Each row has a name. Each question is about the rows just above it.

Columns, left to right: X D J A
tezu: [25 30 60 51]
teko: [-26 -16 -17  76]
Zoleb: [-22  -8   3  17]
Tun: [ 6 14  5 36]
Bot: [25 34 60 51]
rop: [25 34 51 38]
zoke: [ 25   6 -42  84]
giti: [-10  29  60  51]
The rest of the row after [25 34 60]:  [51]
Go on from [ 6 14] to the end of its row.  [ 5 36]
Shift each entry of [-16] by -1 times 1:  [-17]
Which column holds this, read top down? [-22   6]  X

Columns, left to right: L P H Y T V U K C
Bot: [-29  -2  52 -26 -37   3 -13 -45  45]
rop: [ 41   5 -67  50  22  -2   7  46 -46]
giti: [-29  17 -35 -47 -27  15 -17 -58  48]
teko: [ 11  17 -36  23  -4 -10  -2  45 -42]
Tun: [ -1  18  32 -43 -42  23 -16 -36  15]
Is [ -2  52 -26] printed in one of the named rows, side by side and in this order?  yes
Count the entries of [-29  17]:  2
Does one of the named rows hold [-43 -42  23 -17] side by side, in this order?  no
[-29  41] is in which column, read top down?  L
Count the entries of [ 41   5 -67  50  22  -2   7  46]:  8
After [ 17 -36], its row goes on with  [ 23  -4 -10  -2  45 -42]
Is [-42  22] printed in one of the named rows, side by side and in this order?  no

Columns, left to right: B E S N Q M
tezu: [ 11 -24   5  53 -11 -46]
lafur: [-30 -28 -26 -18  85  47]
Bot: [-30 -28 -26 -18  85   7]
sotet: [  9 -61 -57  54  -8  -3]
[ 53 -18] is in which column, read top down?  N
[85 85 -8] is in which column, read top down?  Q

Columns, left to right: Mir kezi Begev pil Falel dofof
rop: [ 2  1  3 -2  0  2]
tezu: [ 1 -9 -4  1  1 -3]
kevu: [ 62  11 -23 -55  52   5]
sotet: [ 11 -58  -4   2   1  83]
[1] with +1 step of 1 on every entry:  [2]
The rest of the row after [-4  1  1]:  [-3]
Among the named rows, does one hold [0 2] next to each other, in this order?  yes
Which column holds this, read top down? [ 0  1 52]  Falel
Among the named rows, does one hold [ 1 -9] next to each other, in this order?  yes

Columns, left to right: R W G Z
rop: [34 -4  7 -2]
teko: [-26   2  -3  33]
tezu: [-21   1   4  14]
Bot: [34 10  1 22]
zoke: [ 45   3   1 -13]
lafur: [37 -4 -3 -1]
sotet: [-66   1  -1   9]
Tun: [-84  -2   2   3]
Move every entry of [-66   1  -1] by +1 step of 1.  [-65   2   0]
Which column holds this, read top down? [-21  34  45  37 -66]  R
Count the entries of [37 -4]:  2
How many entries does [34 -4  7 -2] have?  4
Among the named rows, does one hold [ 4 15] next to each other, in this order?  no
Move every entry of [34] by +1 step of 1.  [35]

Columns, left to right: vude bemo Vani vona gup
teko: [ 33  -6 -45 -66   4]
tezu: [-46 -28  -9   3  12]
Tun: [-47 -36 -10   9 -53]
lafur: [ 21 -27  -9   3  12]
Zoleb: [ 46  10 -42 -55  13]
zoke: [-39 -36 -24   2 -27]
Bot: [ 21 -27  -9   3 -53]
After [-39 -36 -24   2], its row goes on with  [-27]
Among the named rows, does one hold [ 46  10 -42 -55  13] next to each other, in this order?  yes
The rest of the row after [-46 -28  -9   3]:  [12]
Go on from [ 33  -6 -45 -66] to the end of its row.  [4]
After [-46 -28], its row goes on with  [-9  3 12]

Columns, left to right: Ser pak Banub Fevaf Dalol sonez
Zoleb: [50 35 27 22 22 21]
Gunag: [26 34 37 22 22 21]
rop: [26 34 27 22 22 21]
Does one of the named rows hold [21 22 22] side by side, in this order?  no
Move every entry of [26 34 37] by +1 step of 1.  [27 35 38]
After [34 37], its row goes on with  [22 22 21]

Columns, left to right: lenep ruzor zuzuk foros Goget
tezu: [ 1 -3 -7  6  1]
Zoleb: [-19  16  15  34  18]
zoke: [-19  33  15  34   8]
Bot: [ 1 -3 15 34  8]
Gunag: [-66  37  31   9 -30]
Move every entry of [37 31  9] by +1 step of 1.  [38 32 10]
How many entries does [-66  37  31   9] have?  4
After [37 31], its row goes on with  [  9 -30]

